128 stands for zero in the data rows.
Here are some points, one per row:
[108  92 111 107 116 123 126 142 119 143  88 111 133 110 130 122 106 118
 145  98 122 150  91 162 105 154 128 142  90 154 120 116 103 139  93 106
 109 126 132 110  82  92 107  67 144 109 126 102]
[149 137 120 139 135 124 144 161 147 177 136 151 116 147 112 152 136 139
 138 111 150 149 177 176 148 138 164 153 123 129 143 113  90 109 105  89
 106 131 161 152 144 158 154 128  92 145  97 179]
[112 140 143 140 112  91 123 132 117 110 136 134 113 142 136 137 178 106
 108  96  91 121 124  79  75 105 125 113 171 106 148 134  82 110 114 118
  75 147 149 162 125 132 144 106 118 143 107  87]
[151  72  95 130 157 122 116 154 161  67 115 140 154 211 105 120 110 128
 122 116 160 124 125 149 144 140 142 151 133 136 175 118 137 151 105 102
 166 174 112 141 115  97 134 140 162  97 138 110]
[147  88 138 151 128 108 114 141 118 126 117 161 128 128 176 160 113 138
 142 120 137 135 136 108 133 168  85 130  74  87 106  90 121 134 133 133
 113 109  75 134  93 111 112 133  90 110 127 131]
[120 139 163 142 112 142 154  87 118 165 186 156 133 162 130 133  89 131
 115 112  98 145 143 116 141 126 133 151  83 153 158  96 126 113 149 132
 125 118 150 121 197  18  83 132 121 111 162 154]
[133 163 154 121 115 164 123  95  91 133 113 117 157 128 105 143 157 171
 115 131 145  70 110 117 149 116 125 140 134 142 147 136 103 158 160 119
 151 125 134 163 140 130 130 123 129 155  97 140]
[117 160 177 182 115  96 111 129 144 134 113 103 112 134 150 115 127 128
 130 124 153 130 139 141 133 121 124 147 137 112 128 138 116 104  98  99
 136 156 135 104 105 124  91 149 130 146 149 151]
[138 130 127 152 137 112 121 131 146 139 147  92  89 136  90 149 125 154
 131 107 133 131 107 169  85 148 175 157  97 144 174  76 110  56 153 124
  84 133 118 152 114 141 147 142 156 110  98 107]
[127 144 166 116  86 145 109 143  80 132 125 139 144 133 141 124 114 122
  85 101 117 113 171 131 151 116 179 127 111  89  86 132 164 121 146 137
 121 148 123 137 103 167 147 139 108  82 108 179]
[133 129 115 161 177 146 160 141 137 144 113 155 114 105  97 136 109 145
 127 109 171 120  99  76 106 144 153 126  97  93 106 100 129 156 132  89
  91 144  96 118  92  93  54 117 108  90 119 145]
[ 93 149  94 138 135  93 143 112  99 132 120 110 121 134 146 127 137 157
  68 120 126 143 113 132 142  74 126 118 111 129  87 115 104 107  97 128
 113 142  80 110 106 112 127 119  69 149 105 115]
[170 148 109  93 151 158 122 104 163 110 130 112 115  91 131 131 132 107
 163 116 160 135 138 166  97 170 108  73 136 155 168 133 166 155 123  98
 139 132 137 135 158 150 109 161 125 130 170 173]
[146  89 127 110 130 160 116  88 141 133 123 127 165 124 122  90 158 111
 128 106 129 105 163 114 111  88 132 127 113 154 129 143 141  85 145 122
 111 123 141 134  61 107  98 176 129 110 117 121]
[138 182 162 122 117 138 110 112 121 172  89 102 131 206  89 136 147  98
 124 168 116  93 118 141 178 148 144 119 136 112 108 106 119 132 165 154
 156 121 115  78  99 136 105 141 105 162 119 201]
[125 115  97 140 125 143 149 125 130 107 153 172 157  79 178 156 131 148
 118 126  89 175 128 110  83 142 185 161 126 123 115 147 115 136 120  97
 135 186 122 172 148 135 146 112 145 150 121 136]
[103 107 112 143 128 157 145 204  93 106 116 104 152  95 130 150 155 136
 131 122 101 141 151 102 157  98 132 133 128 157 156 135 122  86 128 132
  86 147 130 141 129  90  98 182 155 159  81 140]
[ 94 124 142  80 101 100 103 146 131 141 147  82 125 154  61  88 113 133
 139 146 132  72 134 119 127 119 100 102  69  94 102 114 110 147 110 116
 116 197 106 115 156 168  71 141 116 127 124 109]
[127 149 120 127 113 179 138 120 153 170 146 142 145 124 140 138 119  93
 136 128 144 118 145 164  97 112 124 122 170 163 157 129 133 175 150 139
 122 155 156 105 140 161 132 156 147 143 152 114]
[197  85  85 147 137  96 129 133 167  95 158 137 116  52 136 124 165 131
 146 177 164 122 101 125 160 114 133 145 127 172 129 112 135 132  97 127
 122 164 157 114 169 116 146  99 160 139 119 106]
[111  80 114 115 132 135 103 128 125 119 141 122  88 128 121 139 111 130
 155 160 113 111  99 106 143  96 125 108 167 121 141 165  95  77 131  97
 126 148 132 101 147 128 158  95 110 137  93 105]
[140 140 138 135 101 110 144 122  96 145  79 100 137 160 138 114 122 101
 146 139 142 133 133  63  95 167 127 131 115 123  96 108 120  89 135 108
 105 142 134 123 125 103 115 121  78  95 115 136]
[139 133 119 109 129 138  90 104 123  88 141 133 124 124 135  81 103 121
 110 118 108 150 137 125 140 119  84 129 128 111  90 162  98 144 163 127
 106 124 141 106 118 128 136 128 124 162 162 164]
[114 141 143 147 118 111 134 141 103 131 149 107  62 100 123 160 123 114
 106 115 155 166 106 147 117 141 159 149 107 123 114 124 106 173 132 146
 169 152 144 139 151 134 143  93 144  89 157 124]
[110 108 161 134 137 148 145 108 103 144 152 110 137 139 109 121 154 111
  84 173 122 179 153  67 172 111 111 108 180 140  99 141 187 166 141 136
 150 127 122 129 135 158 177 161 116 158 133 120]
[135 141 159 135 145  84 158 140 145 133 127 188 110 136 121 149 142 135
 150  75 147 164 119 177 127 148  99 128 149 176 125 128 119 125 130 123
 139 140 151 162 141 136 125  81 117  96  80 136]
[ 95 167 129 115  96 125 112 137 126 137 144 105 116 148  86 106 134 133
  82 115  83 112 134 137 132 102 100  80 124 126 116 174 147 108 142 146
 117 176 143  91 127 105 143 123 144 128 108 135]
[141 142 138 116 113 134 110 156 146 125 166  94 140 112  98 148 162 102
 134 129  60  94 116  71 137  96 102 155 118 135 129 108 165 145 126 116
 159 118 129 112 101 129 143 133 120 163 157 135]
[159 133 112  95 138  80 147 144 135 142 165 124  78 175 166 144 138 113
 153 146 141 123  73 110 166 110 148 125 144 112 133 141  90 151 101 179
  95 101 151 133 159  96 169 106 152 130 124 125]
[189 157 134 128 199 116  93 146 156 150 155 126 168 113 106 117 102 121
 162  63 183 126 146  91 104 175 133 142 129 153 198 118 129 145 135 134
 149 128 119  91 133 152 128 137 148 120 129 112]
[104 130 125 144 156 123 131 140 116 130 159 158 163 139 158 121 148 120
 117 171  93 112 118 201 124  97 123 123 123 156 151 147 149 155 137 126
 149 126 155  97 113 158 155 129 153 124 154 107]
[145 104 118 139 100 154 162 150 108 116 170 139 118 137 150 122 189 130
 136 159 141 162 145 164 108 145 137 162 138 109 132 196 130 136 137 172
 160 117 115 121 129 144  80 139 129 131 135 126]
[126 131 102 104  82 122 128  98 146 106 141 152 126 120 137 129 146 129
 112 152 129 150 101 104 163 137  95 119 122 121 167 115 153  94 111 162
  99 117 161 119 146 191  91  73 137 129 104 107]
[136 133 119 146 108  99 117  91  83  80 148 122 106  96 114 119  91 115
 136 148 140  75 142 129 124 177 118 129 145 131 117 116 119 119 112 142
 129 110 100 125 108 110 123 129 108 137  77 110]
[110 118 117  95 140 143 149 129 130  91 117 161 101 130 146 128  93  91
 136 181 136 142 140 120 150 128 106 130 102 171 130 110 118  97 156 169
 108 114 104 142  96 144 111 116 140 158 120 153]
[ 95 124 143 144  92 142 118 132 116 118 102 127 154 137 192 122 119 115
 105 134 123 164 108 183 144  70 113 150 111  89 126  91 149 161 136 138
 115 121  87 168 113 119 107 102  93 138 140 141]
[142 133 119 121 139 161 128 177 128  68 108 129 148 162 113 151 156 185
 131 152 171 125 144 148 109 158 149 125 129 116 125 129 155 143 147 144
 161 145 135 147  73  80 127 135  79 127 176 128]
[134 115 147 159 124 138 135 110 154  85 128 133 114 112 108 149 140 126
 143 136 170 128 123 106 150 136 143 142 126 122 111 170 105  94 125 133
 104  94 139 122 154 155 167 115 151 157 117  91]
[147 149 121 155 140 131 151 136 116 139  70 123 125 120 104 116  94 107
 137 137 126 108 156 136 120 105 108 127 122  96 149 120 136 101 151  99
 166 135  82 167 106  83 143 115 117  91 163 139]
[140 121 143 133 127 158 116 158 151 159 104 117 105 145 191 122  93 173
 119 127 116 157 135 127 156 179 104  93 103 163 160 103 129 165 134 111
 148 159 155 131 101 136 124 145 156 113 154 111]
[127  79 105 180 134 160  96 149 122  92 158 131 109 179 105 138 126 159
 137  87 116  84  70 129 132 130 170 116 124 161 106 115 122 116  86 114
 131 134 145 148 164 184 101 122 124 118 165 101]
[139 131 122 143 187 105 120 105 176 129 107 125 103 168 154 122 167 118
 141 168 101 126 131 115 134 127 144 121 100 144 160 165 111 139 107 172
 107 108 153 138 163  91  99 113 167 178  71 115]
[157 119 126 102 138 123 107  94 129 135 132  99  98 128 127  71 120  87
 155  80 151 118 115 153  94 127 101  86  96 144 116 117 157 149 170  81
 153  69 129 104 115 121 114 110 142 134 117 120]
[154 136 140 165  85 139  96 163 131 139 118  99 151 149  88 137 111 160
 141 114 141  96 142 148  81 142 143 109 147 127 114 174 164 154 111 114
 121 101  82  99 123 106 186 126 125 149 139 139]
[103 154  93 147  81  88 121 174 117 172  91 176  98 158 139 133 109 173
  97 144 105 156 115  88 120  92 175 135 134 115 106 106 116 105 146 118
 123 136 100 128 103 110 100 117 122 140  97 109]
[132 100 115  97 127 101 148 128 121 101  89 121 100  82 130 132 121 127
  89 133 101  99 133 182 156 133 129 139 160 123 109 101 119 146 114 139
 108 102 109 107 129 116 100 124  95 138 157  71]
[151 108 166  99 129  93 197  97  80 116 132 182 135 133 139  94 145 124
 151 134 129 172 115 161 146 154 134  95 134  90 143 114 130 144 137 117
 119 130 107 141 149 153 151 135 144 157 150 144]
[172 145 147 121 140 107 126 110 119 166 120 120 127 147 122 205 117 165
 150 140 136 124 142 165 131 129 124 162 135 119 128 156 132 117 149 101
  99 147 128 149 106 132 103 131 144 105 134 110]
[130 134 138 159 162 113 130 155 131 142 121 132 107 116 120 131 111 162
 168 159 119 152  71 138 153 139 150 165 169 121 143 163 164 138  96 191
 119 181 135 163 119 149 130 119 109 161 136 121]
[142 134 107 140 125 153 197 122 158 155 139 131 122 126 128 146 108 172
 131 120 113 139 123 131 137 140 130 162 133 102 108 138 112 122 108 131
 163 112 113 169 108 140 122 118 148 141 114 117]
[105 131  92 140 128 146 100 153  89 142 143 109 156 139 122  86 184 146
 121 127 161 103 113 167 128 195 103 158 165 100  83 159 161 128 128 124
 156 123 138 124 162 116 153 157 132 146 157 119]
[152 133 131 114 118 137 155 111 124  82  94 135 173 147 137 165 109 109
 130 105 133 171 129 134 112 108 126 136 129 142  91 101 137 127 103 127
 149 128 100 127 133 124 121 157 144  92 130 123]
[123 127 152 111 153 128  99 148 148 144 156 102 157 139 128 101 136 169
 146 129 135 139 171 113  94 106 105 115 163 141 124 126 103  85 196 139
 120 130 144 110 181 162 160 144 146 124 128 152]
[128 134 145 122 138 143 115 105 156 117 104 105 125 115  78  79 103 140
 141 126 101 120 112 133 105 117 122 132 147 127 150 104 108 151 107 104
  98 103 130 105 102 126 173 120 117  57 111 141]
[104 101 117 142 133 103 125 117 142 137 126 107 163 111  63 143 135 105
  98 121 116  97 125 138 106 137 115 117 151 126 122 140 136 127 155 161
 100 107 156 148 156 138 156 117 146 141 138 167]
[103 133 107  82 143 131 122  87 144  96 176 123 129 135 172 142  78 100
 126 108 139 151 121 136  80 122 116 111 129 120 131  91 169 124  99  69
 144  55 169 147 154  89  95 135 149  93 114 123]
[123 140 126 149 154 168 145 156 110 133 136 122 129 184 113 136 104 124
 130 111 112  88 169 120  90 126 129 165 112 128 115 105 149 157 118 113
 133 163 145 114 169 171 150 111 134 113 126 120]
[114  94 117 116 130 132 151 125 123 104  86 140 137  91 156 133  99 123
 116  65 110 106 107 112  68 117 115 124 121  91 127 134 141  93 146 117
 153 128 150  90 127 155 160 183 105 121  98 135]
[120 147 146 148 140  99 163 154 174 123 153 108 153 133 161 118 116 135
 125 130 136 116 132  92 131 145 176 136 155 170 160 168 127 114 147 114
 123 111 136 136 138 158 134 113 125 115 137 144]
[117 126  92 105 146 141 133  93 139 129 124 117 141 109 131 112 150  87
 151 138 157 127 124 141 170 155 109  81 140 132 123 133 107  98  84 170
 130 121 133 110  94 109 160  86 121 156 144 105]
[143 149 172  60 132 144  71 126 112 188 131 129 133  78 132  98 125  78
  82 163 111 127 114 129 130 134  98  88 132 104 105 138 100  83 102 151
 129  99  96 117 142 122 110 123 120 128 103 126]
[115  83  85 113  90 136 133  86 110 110  87 148 145  91 117 129 136  82
 100 145 118 162 128 103 150 128 123 117  97 100 125 167 134 187 119 142
 165  71 125 135 122 134 131 158  64 142 170  82]
[ 82 170 176 107 138 142 143 107 171 162 107 178 115 108 169 148 163 121
 151 128 143 133 137 120 133 145 130 155 137 144 120 145 136 133 148 122
 124 124  84 159 101  96 181 171 125 123 136 151]
[110 172 115 133 136  85 128 118 105 154 152 141 113  97 137 120 117 111
 124 144 115 142 105  97 154 103  91 128  95 159 135 137  90 103 114 105
  96  80 155 140 146 186 124 133 165  84 119 133]
[124 151 161 151 130 148 132 149 143 142 129 144 193  91 134 137  91 145
 161 156 125 130 159 159 164 127 158 110  89 115 103  84 158 143 161 151
 156 139 162 135 145  83  97 164 130 123 138 112]
[ 91 100 109 127  86 111 108 121 127 116 148 113 116 115 131  99 130 142
 135 128 113 115 146  92 130  94 105 109 168 130 137 124 108 158 138 160
 156 120 130 107 137 137 142 146 141 105 111 154]
[ 93 116 101 117 135 154  83  90 108 100  95 100 138  95 137 125 168 127
 131 113  87 126 175 100 169 105 147 103 157  90 122 139 150 143 135 137
 138 103  73 107 140 134 117 125 121 113 158 124]
[112 117 143 105 125 125 129 117 113 139 111 151 101 117 114 134 140 146
 111 126 148 111 138  94 104  88 132 137 140 138 147 115 140 128  76 149
 159 105 152 125 127 139 131 108 169 154 174 143]
These points spread out most along one direction. Take the direction at right angles to it along which they spread out most. Go by this last direction. How many in every 100 of the points above lie lower along it than each point below? Round to a whole number. More than half of the points above lie lower than the first one.
[130 134 138 159 162 113 130 155 131 142 121 132 107 116 120 131 111 162
 168 159 119 152  71 138 153 139 150 165 169 121 143 163 164 138  96 191
 119 181 135 163 119 149 130 119 109 161 136 121] 21
[117 126  92 105 146 141 133  93 139 129 124 117 141 109 131 112 150  87
 151 138 157 127 124 141 170 155 109  81 140 132 123 133 107  98  84 170
 130 121 133 110  94 109 160  86 121 156 144 105] 10
[134 115 147 159 124 138 135 110 154  85 128 133 114 112 108 149 140 126
 143 136 170 128 123 106 150 136 143 142 126 122 111 170 105  94 125 133
 104  94 139 122 154 155 167 115 151 157 117  91] 9
[110 172 115 133 136  85 128 118 105 154 152 141 113  97 137 120 117 111
 124 144 115 142 105  97 154 103  91 128  95 159 135 137  90 103 114 105
  96  80 155 140 146 186 124 133 165  84 119 133] 7
[128 134 145 122 138 143 115 105 156 117 104 105 125 115  78  79 103 140
 141 126 101 120 112 133 105 117 122 132 147 127 150 104 108 151 107 104
  98 103 130 105 102 126 173 120 117  57 111 141] 57
[139 131 122 143 187 105 120 105 176 129 107 125 103 168 154 122 167 118
 141 168 101 126 131 115 134 127 144 121 100 144 160 165 111 139 107 172
 107 108 153 138 163  91  99 113 167 178  71 115] 4
[147 149 121 155 140 131 151 136 116 139  70 123 125 120 104 116  94 107
 137 137 126 108 156 136 120 105 108 127 122  96 149 120 136 101 151  99
 166 135  82 167 106  83 143 115 117  91 163 139] 96
[138 182 162 122 117 138 110 112 121 172  89 102 131 206  89 136 147  98
 124 168 116  93 118 141 178 148 144 119 136 112 108 106 119 132 165 154
 156 121 115  78  99 136 105 141 105 162 119 201] 76
[123 140 126 149 154 168 145 156 110 133 136 122 129 184 113 136 104 124
 130 111 112  88 169 120  90 126 129 165 112 128 115 105 149 157 118 113
 133 163 145 114 169 171 150 111 134 113 126 120] 78
[151 108 166  99 129  93 197  97  80 116 132 182 135 133 139  94 145 124
 151 134 129 172 115 161 146 154 134  95 134  90 143 114 130 144 137 117
 119 130 107 141 149 153 151 135 144 157 150 144] 35
[111  80 114 115 132 135 103 128 125 119 141 122  88 128 121 139 111 130
 155 160 113 111  99 106 143  96 125 108 167 121 141 165  95  77 131  97
 126 148 132 101 147 128 158  95 110 137  93 105] 6
[135 141 159 135 145  84 158 140 145 133 127 188 110 136 121 149 142 135
 150  75 147 164 119 177 127 148  99 128 149 176 125 128 119 125 130 123
 139 140 151 162 141 136 125  81 117  96  80 136] 51
[154 136 140 165  85 139  96 163 131 139 118  99 151 149  88 137 111 160
 141 114 141  96 142 148  81 142 143 109 147 127 114 174 164 154 111 114
 121 101  82  99 123 106 186 126 125 149 139 139] 81
[133 129 115 161 177 146 160 141 137 144 113 155 114 105  97 136 109 145
 127 109 171 120  99  76 106 144 153 126  97  93 106 100 129 156 132  89
  91 144  96 118  92  93  54 117 108  90 119 145] 99
[127  79 105 180 134 160  96 149 122  92 158 131 109 179 105 138 126 159
 137  87 116  84  70 129 132 130 170 116 124 161 106 115 122 116  86 114
 131 134 145 148 164 184 101 122 124 118 165 101] 38
[133 163 154 121 115 164 123  95  91 133 113 117 157 128 105 143 157 171
 115 131 145  70 110 117 149 116 125 140 134 142 147 136 103 158 160 119
 151 125 134 163 140 130 130 123 129 155  97 140] 49
